Rotation paths and how fast each direction turns (degrees per step):
Each turn is a multiple of 5 degrees from 10 to 175, or 0.
Each row of a path follows its step; steps can be skipped.
path 1
step 0: [ 21.5  15.1   2.2  18.7  10.4  10.2  14.4   6.9  10.0   4.4 -18.3 -10.2
   0.8 -16.6   5.6 -18.8  -0.1 -11.2 -20.2  -0.1   1.4  -1.1   1.2 -15.3
 -13.3  10.7 -33.1  27.5 -10.6 -16.2  -7.7  -7.2   3.5  11.8  -6.4   7.1
 -20.4  15.6  16.3 -16.4  17.9  -8.9]
step 1: [ -9.8 -12.8   4.7  23.6  44.2  24.9  -8.4  -5.9  18.3 -18.1  16.8   1.9
  -8.7  -4.8 -17.5   5.9   8.5   2.0  12.5   5.0   0.9  -3.5  -4.5  -0.7
  13.7  -7.8  -4.6  24.1  -6.5 -12.3  -0.8  -0.7 -15.3   1.5  15.4   1.0
  11.7 -14.8 -22.9  -6.1 -14.6  13.8]
step 2: [-15.3  10.6 -12.2  -0.3  -4.1 -13.4  13.9  -6.0  29.6  23.2  18.5  16.2
  15.4 -37.6   0.5   0.8   3.0  14.6  12.1  18.0 -12.6   0.9   2.1  -4.5
 -12.9  13.1  -3.1  -0.1  -1.5  -4.3   4.0  18.4  24.3  10.1  -9.0 -15.9
   1.6  -1.4  10.0 -20.0 -17.5  -6.3]
step 3: [  2.4   6.5 -35.7  15.3   4.2  -2.3  -7.6  10.7  -2.8 -23.3   3.9 -18.4
   6.3  23.0  10.0   8.4  -9.2  -3.4  10.6  -4.1  13.2 -33.1  -6.0 -29.1
 -10.7   8.2  19.6  -3.5   7.8  -0.9 -17.0   5.7  23.1   3.1  14.0   5.9
   6.7  -6.0 -13.0  -7.0 -14.4  -7.5]
step 9: [ 23.9  -2.5   1.6  -1.7  -6.6  15.3   8.9  31.8  11.9  19.6 -10.5  10.9
  25.2 -14.2  -2.9  -4.1   8.7  11.4   9.2   4.7 -15.3  18.0  -8.4   9.4
  10.6   1.5  -3.6  18.7 -27.2  -3.5  11.4  10.8  12.6  24.4   5.7 -24.5
   2.8  12.4 -13.5 -14.0  -9.9  -1.8]
step 12: [ 14.7  10.2 -11.5  10.6   5.6 -21.3  10.1   8.2  -4.0 -14.4  16.0   9.3
   1.8  -6.5  16.2  -6.4   8.0 -15.9   1.9 -11.3  -6.3 -26.2  -3.7   0.9
   5.0   4.9 -25.8  18.1  19.5  11.4 -12.9 -11.0  21.0  -9.9 -15.1  14.2
 -26.3  13.3   9.6 -24.9  -4.7 -16.5]
step 14: [  3.9  -8.0  16.0  19.9  -2.0  -6.0  -8.6  18.7  12.1  15.7  14.7  -4.4
  12.9 -21.6  18.3   3.6  22.0   6.0  11.1  -1.6  -8.2  19.3 -15.1   0.4
   2.7  -6.4 -17.5   5.6   2.0   1.7  17.3  -4.5  18.8  27.9   7.6 -14.2
  17.8 -12.9   2.1 -34.4  -0.4   9.4]
step 15: [ -6.4   9.3   5.5  -4.1  12.8  -1.2  -0.6  -3.5  -0.4   5.6  15.7 -20.3
  11.5  -4.8  -7.5  32.7  -2.5   9.4  11.7   0.4  15.6  -3.0  13.9 -29.5
 -10.2   5.8  18.0  -3.3   5.6 -24.7 -14.6   2.5   7.1 -10.2   0.7  14.0
  21.8 -17.2  -6.1  -3.4  -8.1 -39.3]
step 17: [  9.6  -2.7   1.7 -11.3  11.6   8.9  15.8  28.6 -14.7 -13.5   8.1   5.8
 -12.8   6.6 -12.8   8.6  11.5  -1.2  13.7  -1.6  11.2 -19.3  12.2  -1.8
  31.3 -11.8 -10.0  24.1  24.7   4.1  -5.1  15.7  14.0  -8.9 -10.9   8.9
 -22.2  13.4  -6.2 -19.7   4.8 -17.6]
Directions:
[  7.9  -0.3   6.3   2.1   3.8  -2.6  -5.2  -6.9   0.9  -5.4  -1.1   4.4
  -3.3   4.7  -6.6   5.4   1.1  -1.5   1.2   5.3   7.0   3.3  -1.7  -6.0
  -1.2  -4.8   7.1   2.7  -1.4   0.8   3.3   2.2   4.1 -13.1  -3.4  -2.5
  -0.6  -0.8  -3.4   0.7  -4.4  -0.4]	155
[-1.5 -0.4 -1.2  0.9  6.6  2.3 -7.8 -6.0  3.4  0.0 -1.8 -5.4  2.1 -3.2
  4.7 -5.9  2.6 -2.5  2.2  4.4 -4.6  9.2  8.2  2.4 -8.3  1.3  1.5  5.4
  2.0 -1.6  6.3 -3.8 -4.5 -0.3  2.3  2.2  0.5 -4.9 -3.3 -9.6  0.2 -5.2]	55
[ 2.1 -1.6  1.8 -3.3 -1.2  1.9  9.8  0.4 -2.9 -2.3 -1.2 -4.0  1.0  6.7
  5.0  1.8  3.7  0.0  1.1  4.6  0.7  6.7 15.1 -1.7  5.7 -0.9 -3.8  3.2
 -8.7  6.3  3.3  2.4  0.7  2.1 -1.2  0.3 -2.0 -2.5 -0.3  9.0  0.0 -0.9]	35
[ 4.1  2.4  1.4  7.8 -1.4  5.9 -1.9 -3.2  1.2  1.5  0.0 -6.4 -5.2  8.9
  4.8  0.7  6.3 -0.3  5.0 -4.4  0.5 -8.6  1.9  8.0 -6.1 -9.7 -4.7  1.3
  2.6  2.4 -4.3  3.4  5.7  1.6 -4.5 -0.2  4.0  1.3  3.4 -2.8 -0.8 -2.1]	155
[ 4.1  0.7  3.0 -7.6  5.0  0.8 12.6 -1.7  3.5  3.3  2.0  4.2  3.5  5.7
  2.7  1.4 -1.8 -4.4 -6.1  3.9 -5.8 -0.4 -3.7  0.1 -1.9 -2.7  3.7 -1.5
  7.4  0.6  3.9 -4.5  2.2  2.7  0.5  3.7  8.9  2.9  3.0 -2.2 -8.5 -4.6]	115
[-6.9  5.1  3.8 -4.4 -5.2 -3.2 -1.0  5.6  0.1 -4.2 -8.0  1.1 -2.6 -4.6
 -2.1  5.5  6.8 -5.9 -1.3 -3.7  3.7  0.2  5.5  5.7  0.2 -5.4 -4.3 -6.5
  1.0 -6.0  5.6 -7.3  5.8 -2.7  4.0  3.5  1.9  2.3 -6.1 -0.3 -2.5 -1.6]	10
[ 2.7  1.7 -9.1 -4.6  6.6  3.8 -8.2  0.9 -2.6 -0.7  8.4  3.4 -6.6  2.7
 -4.2  2.3 -5.8  3.0  3.1 -4.6 -0.3 -2.5  4.7 -1.1  5.7 -6.5 -0.9 -2.5
 -0.8 -5.5  4.5 -5.0 -4.0  3.5 -1.2  4.0  1.5 -5.3  2.5  5.5 -2.6 -6.8]	155
